Rotation paths and how fast each direction turns (deg/step)
Each turn is a multiple of 5 degrees from 10 to 175, or 0.
Each row of a path follows its step; steps can be skipped.
Path 1:
step 3: [-14,  -7,   1, -20, -13, -22,  -2,   2,   0, -11,  19, -29, -20,  25,  -4,
   0,  10,  -8,  13, -23,   1, -14,   0,  11,  30,   5, -12, -46,  29,  17,
  -1,  15,  -8,   6,  19, -18,   4,   9,   8,   7,   9,  -3,   3,  -6, -26,
  25,   7,  -3,  26, -44, -21,   5, -19,  -2, -34, -44,   2,  -1,  10]
step 5: [ 11,  -6,  25, -26,  13, -16,  -1,  27,   4,  18, -10, -17, -34,  11,  14,
  -7, -12,  -6, -10,  38,  46,  -8, -25,  16,   1, -18,  22,   2,   0,  -7,
  26,  23,  -3,  17, -34,  -3,   8,  13,   5, -10,  14, -16, -17,  19,  22,
   2,   4, -12,  -6,   7, -12,  16,  10,   9,  14,  23, -28, -35,  -1]
step 6: [ 24,  12, -17,  19,   1,   1,   8,   2, -16, -17,  -5,  14,   9,  -2, -34,
  -5,  16,  13, -10, -22,   0,  18, -24, -38,   6, -16, -25, -11, -13,   2,
  17,  -6, -29,  12,  -1,   2,   5,  -6, -25,  34, -15,  -4,  10,   1,   4,
  18, -24,  22,  -8,  21, -41, -20,  31, -26,  -9, -39,   6, -14,   5]
step 7: [  0,   3,  37,  17, -24, -25,   7, -21,  -7,  17,  22,   4,  14,   0,   7,
 -33, -28, -18,  -8,  -2,  13,  -6,  21,  30, -37,  -3, -12,  10,  14,  11,
  12,  10,  27, -24,  22,   0,   4,  -9,  17,  -7, -16,  13,  23,  12,   0,
 -32,  15, -19,   4, -14,  -3, -18,  31,  -3,  -6,  -3,  33,   7,  21]
step 8: [ -4,  25, -16,   9,  21,  23,  -2,  15, -19, -18,  30, -26, -21, -21, -16,
 -10,  22, -18,   4,  -2,  -5,  10, -21,  15,  17,   3,  40, -13,   7,   3,
   4,  31,   3,  11, -16,  33,  27,  -4,   0,   1,  18,  -4,   9,  -3, -28,
   5,  23,  23,  28, -22,  25,  15, -27, -20,  -5,   0,   6,   1, -10]
step 9: [ 21, -46,  -2,  -1,  24,  -1, -17, -10,  16,   5, -28,  22,  14,   4,  -2,
  -7, -19,   1, -28,  -9,   7,  18, -27, -22,  -6,  12,  13,  17, -18, -17,
 -15, -21,  28,   7,  28,  14, -10, -15,  -5,  -8,  13,  -7,  -3,   4,  20,
 -11,   1, -16,   0,  -1, -42,  28, -25,  12,  -8, -16,   3,  11, -39]
step 11: [ 21,  12, -35, -17, -21,  16,   3, -14,  -7,  -1,  -4,  -7,  16, -27, -34,
 -13, -21,  28,   3,  16,  -9, -20,  32,  -8, -18,  -5, -16, -11,  14,   7,
  12,  15,  -6, -13,  13, -11,   4,  33, -20, -13, -13, -54,  12,  12, -21,
  -5,  -1,  19,  11,   9, -12,  15, -12, -20,  -2, -40,  -4,   3,   9]
step 13: [ 15,  27,  -7,   3,  23,  19,  28,  12, -13, -14,   1,  18, -10,   9,  12,
  -5,  11,   0,  14,  -6,  24,  -4,   6,   3,  26,   1,  21,  35,   3,  34,
 -11,   8,  -8,   1,  -6,  28,   4, -36,   5,  16,  40, -32, -14,  -3, -13,
   4,  -9,  -6, -20,  11,  -7,  20,   7, -11,  41,  -2,  27, -21, -20]
step 16: [  8,   0, -34,  12, -16,  25, -31, -30,  23,   7,  37,  -2, -20,  16,  -7,
  -1, -33,   3,  39,  -2,  15,   2,  19,  -8, -10,   5,  -2,   9,  -9,  23,
  31,  32,   6,   5,  20,   5,  13,  -1,  11,   7,   6,  -2, -10,  29,   6,
 -16,  16,  15,  13,  18,  -5,  24, -26,  10,   1,   7, -14,  28, -20]
step 17: [ 19,   9,   2,  -1,  46, -33,  21,   2,   1,  22, -24,  -7,  -5,  37,  -6,
  -8,  24,  -1,  22,   9,  -2,  25, -11, -12,  23,  18,  27,  -5,  -9, -48,
  24, -36,  -8,   2,   7,  16, -18,  14, -12, -12,  -3,   1,  10,  20,  -3,
  12,   7, -19,  -1, -11,  25,  20,  -1,   1,   9,  -3,  -1,   9,  20]
step 19: [-22,  15,  29,  21, -10,  -8,  -7, -11,  -4,   8,   0, -11,  19,  -2,  -2,
   7, -25,  10, -20,  31, -25,   9,  15,  -4,  -3,  23,   2,   2,  11, -20,
   6,  31,  13,  -2,  16,  -5,  36,  23,  12,  -5, -20,   4,  -3,   3,  -4,
  43,  11,   9, -14,  40,   9, -20,  13, -49,  11,   3,  -7,   6, -18]
[ -6,   2,  -7,   6,  -3,   0,   1,   1,   1,   2,   0,   7,   4,  -2, -10,
   2,   0,   2,   2,   2,  -2,   4,   1,   3, -14,  -6,  -4,   3,  -3,   5,
   0,  -6,  11,   5,   4,  -7,   2,   3,   2,   5,   9,  -8,   6,  -3,  -1,
  -9,   3,   2,  -5,   4,  -6,   6,   0,  12,   3,   0,  -1,  -2,  -5] -> 155
[  2,  10,   9,  -6,  -2,  -3,  -1,   9,  -4,  -2,   0,  -7,  -3,   2,   1,
  -2,   2,   0,   1,  -4,   1,   0,  -9,   2,   1,  10,   2,   2,   9,   5,
   2,  -7,  -3,   5,  -4,  -6,   0,   2,   1,   5,   5,  -5,   0,   0,  -9,
 -12,  -2,  -9,  -3,   4,   1,  -2,  -2,   1, -10,  10,   0,   2,   2] -> 145
[ 1,  2, -1, -8, -1, -1,  0,  3,  0, -2, -2,  9, 10, 14, -8,  4,  3,  1,
  5,  0,  7,  2, -6, -4,  5, -2,  5, -2, -6, -4,  1,  1, -3, -9,  3,  5,
  1, -8,  4,  0,  5, -8, -5, -7,  5,  1,  1, -2, -1,  0, -3, -5, 10,  6,
 -4, -1, -3,  5,  7] -> 95
[  1,  -5,   5,  -3,   2, -11, -11,  -5,   4,   6,   0,   0,   5,  -1,   2,
   8,  -9,   8,  -2,  -4,   4,  -8,   0,   8,  -5,  -3,   0,   6,  -1,  -5,
   3,   9,   0,  -2,  -4,  -1,  -3,  -6,   0,   7,   0,   3,   9,   0,   1,
   3,   7,  -7,   1,   7,  -3,   6,  -4,   0,  -3,   4,  -1,   7,   3] -> 155
[  8,  -5,  -2,   2,  -6,   0,  -4, -11,  -1,  -3,  -8,  -3,  -1,   7,  -3,
  -3,   2,  -6,  -7,  -2,  -5,  -1,   2,  -8,  -4,  -3,   3,   0,   4,  -5,
  -7,  -3,  10,  -4,   5,   0,   4,   2,  -7,   1,  -1,  -2,  -3,  11,   1,
   2,  -1,  -4,  -8,   9,   6,  -2,   4,  -2,  -6,   6,   1,  10,  -4] -> 145
[ -9,  -2,   6,  -1,   4,  -9,   0,   2,   6,  -8,  -6,   3,   4,   0,   3,
  -4,  -4,  -1,  -3,  -3,  -1,   0,   0,   2,   1,   3,   3,  -4,   2,   1,
 -12,  -1,   4,   1,   6,   2,   7,  -4,   2,   2,  10,   1,  -6,  -9, -11,
   8,   9,   2,   5,  -2,   3,   2,   0,  -5,   0,   3,   6,  -4, -10] -> 70
Path 2:
step 2: [-15,  10,   4,   5,  -9,  16, -16,  -7,   8,  17,  -4,  -5,  -3,   0,  -8,
  14, -10,  34,  12,  -4, -35, -14,   1,  -9,  -1,   0,  17,   7,  24,  35,
 -34,   7, -21,  -1,   8, -35,  43, -27, -17, -29, -11,  15,  -4, -17, -16,
  16,  11,  13,  15, -33,  21,  32, -12, -12,  21,  36,   8, -13,  17]
step 5: [  1,  29,  -5,  13,  -1,  41,  23,  -1,   9,  -6, -28,  -9, -17,  13, -27,
  31,  -6,  30,  30,   1,   0,  -6,  -4,  -7, -23,  -6,  -4,  -1,  11,  24,
   7,  17, -23,  -7,  10,   7,  -2, -15, -33,  -7, -48,  13,  21,  10,  -2,
  -9, -15,  18,  34,   3,   2,  22,  -3, -20,  27,  -3,  39,  13,   4]
step 6: [-37,  35,   1,  10,  26,  26,  16,  11, -30, -15, -26,  -9, -31, -19,  -8,
  30, -27,  -7,  27, -12,  -3, -14,   8,  14,  26,  -4,   5,   7,  21,  32,
 -35, -17, -10, -14,   7,  -1, -13, -20,   9, -12, -43,   5,   8,  -8,  20,
 -11,  -3,   2,  10,  20,  14,  15, -17,   1,   2,  10,  18,  16,  15]
step 8: [-23, -19,  10,  14,  24,  18,  26,  12, -25, -17,  -2,  -8, -14, -24,  12,
  38, -32,   2,  14,  -8,  21,  -9, -17,   4,   0,   8,  47, -12,  -3,  -1,
 -13,  41, -25,   4,  16,  13, -11, -13, -13,  -5, -32, -20,   9,   4,  40,
  12,  -7,   9,   2, -12,   9,  27,  13,  -5,  13,   2,  21,  -3,  28]
step 10: [-22,  -7,  10,  -1,   0,  -4,  11,  18,   4, -13,   1,  26, -28, -14, -29,
  15, -21,   4,  15,  14,  -7, -23, -18,   6,  -3,  -5,  32,  -9, -29,  42,
 -10,  25, -30,  25, -20, -16,   3,  21,   0,   7,  -3,   6,   8,  11,  38,
 -14,   6,  13,  25, -11,  42,  22, -20,   0,  16, -19,  34,   0,   6]
step 13: [-12,  10,  22, -18,  -9,  -6, -22,  15, -15,  -4, -17,  19,  19,  -3,  -1,
  25,   6,  25,  14, -20,   9, -17, -21,   6,  -8, -40,   3,  -6, -10,   2,
   6,  46, -31,   4,   7, -25,   4,  12, -24, -21,  12,  16,  -5,   5,  17,
  15,   2,  31, -12, -43,  24,  16,  16,  -1,  40,   8,  20, -11,   7]
step 14: [-26,  23,  30,  21,   6,   0, -40,  34,  -6,   0, -30,  22, -12, -16,  -2,
   9,   5,  -1,  46,   1,  23, -23,  10,  19,  -7, -30,  -3,   9, -18,  20,
  -3,  19,  12,  -4,   4,   0,  11,  27, -12,  -9, -20,  12, -14,  -4,  18,
 -20,   2,  -2,  -3, -42,  26,   1,  28, -18,  -9,  15,  -3,  12,  -7]
step 15: [  2,  51,  37,  -1, -10,   9,   5,  -3,  13,  -1, -17,  13,  16,  -3, -32,
  20,  27,  16,  35,   4,  -2, -10,  16,   9,  14, -18,   7,  32, -21,  35,
   4,  16, -12,  12, -14, -10,  23,  18, -10,  -4,   5,  32,   3,  -8,   8,
 -17,   7,  11, -12, -10,  23,  23,  -1,  -3,  12,  40,   8, -30,   3]
step 16: [-27,  11,  17,  16,   2,  26,  14,  -1, -16,   6, -43,  21,   6,  15,   2,
   2, -11,   8,  41,  12,   5, -25,  12,  -6, -13,  -9, -10,  34, -20,  11,
 -18,   2, -15,   4,  35,  -3,  11,   0, -59,  10, -14,  20,   6, -18,  -5,
  -3,  -7,   0, -28, -16,  36,   9,   9,  14,  16,  24,  11,   2,  15]
step 17: [  0,  64,  17,   3,   5,  13, -13,   4,  -8, -11, -24,   7,  -8, -11,  10,
  15, -20,   2,  25, -16,   1, -26,   4,  21,  22, -10,  14,  26,  13,  23,
  -8,  12,  -6, -36,  29,  -6,  30,  -6, -28,  12,  -2,  10, -21,  -5,   5,
  40,  -7,  -4, -17,   6,  13,  -4,   5,   4,   6,  43, -11, -25,  -1]
step 18: [  0,  25,  34,   9,  -9,  33,   1, -17,  -3,  -2, -34,  12,  -9, -23, -14,
 -36,  -8,  10,  43,   2,  14,  13,  -6,   0,  -6,  -4,  20,  -4,  -2,  28,
  14,  35,   4,  -4,  10,   2,  20,  -2, -46,  -9, -12,   9,  18,   5,  17,
  46, -19,  -8,  -1,   7,  24,  23,  10,  14,  14,  -2,  16, -14,  -9]
[-12,   5,   1,  -2,   5,  -1,  -5,  -1,  -5,   8,  -1,   5,  -2,  -3,   5,
  -2,  -9,   0,   0,  -6,   5,   1,  -2,  -3,  -1,  -4, -12,  -1,   2,  -8,
   1,  -6,  -1,   3,   1,  -1, -12,  -3,  -2,   1,  -4,  -4,   4,  -6,   3,
  -5,   3,  -3,  -8,   2,   3,   3,   7,   5, -12,   2,  -2,   4,   0] -> 140
[ -6,  -6,   2,  -5,   0,   2,   4,   7,  -7,   5,  -7,  -6,   8,  -2,   1,
  -1,   2,   3,  -1,   1,   0,   2,   1,  -4,   5,  -2,  -4,  -2,   2,  -5,
   0,   6,   6,  -4,   0,  10,   5,   1,  -4,   2,   0,   0,  12,  -8,   9,
  -1,  -5,   6,  -6,  -5,   0,  -3, -14,   1,   1,  -9,   6,  -2,   2] -> 140
[-9, -3, -3,  0,  1,  3,  7, -4,  8,  9, -9, -6, -1, -1,  8,  5,  1, -4,
  4,  5,  2,  5,  8,  5,  1,  3,  0, -3,  0, -3,  1,  1, -5,  0,  7,  7,
 -5,  5,  4,  0,  4,  6, -4,  2,  7, -1,  4,  0, -1, 10,  7,  0,  3, -6,
  6,  6, -4, -7, -7] -> 40
[ 10,   3,   6,   7,   1,  -5,  -4,  -2,  -8,   3,   6,   5,   7,   2,   3,
  -9,   3,  -7,   8,   2,  -1,   4,  -1,  -3,   5,  -6,   0,   1, -10,   1,
   4,   0,  -5,  -3,   1,   1,   0,   6,  -9,   5,  -1,   5,  -5,  -2,   7,
   5,   0,   0,  -4,   8,   7, -14,   2,   3,  -2,   1,   2,  -4,   2] -> 10
[  2,   4,  -2,   6,   6,  -3,   5,   1, -11,  -5,  10,  -5,  -3,  -3,  -2,
   1,  -6,  -4,  -5,  16,   7,   3,   2,   4,  -4,  -2,   0,  -1,   1,   0,
   3,  -1,  -4,  -6,  -2,   2,   0, -10,   0,  -1,   5,  -2,   7,  -1,   4,
   3,   6,   2,   3,  10,  -2,   7,   0,  -6,   4,  -6,   4,   6,  -2] -> 25
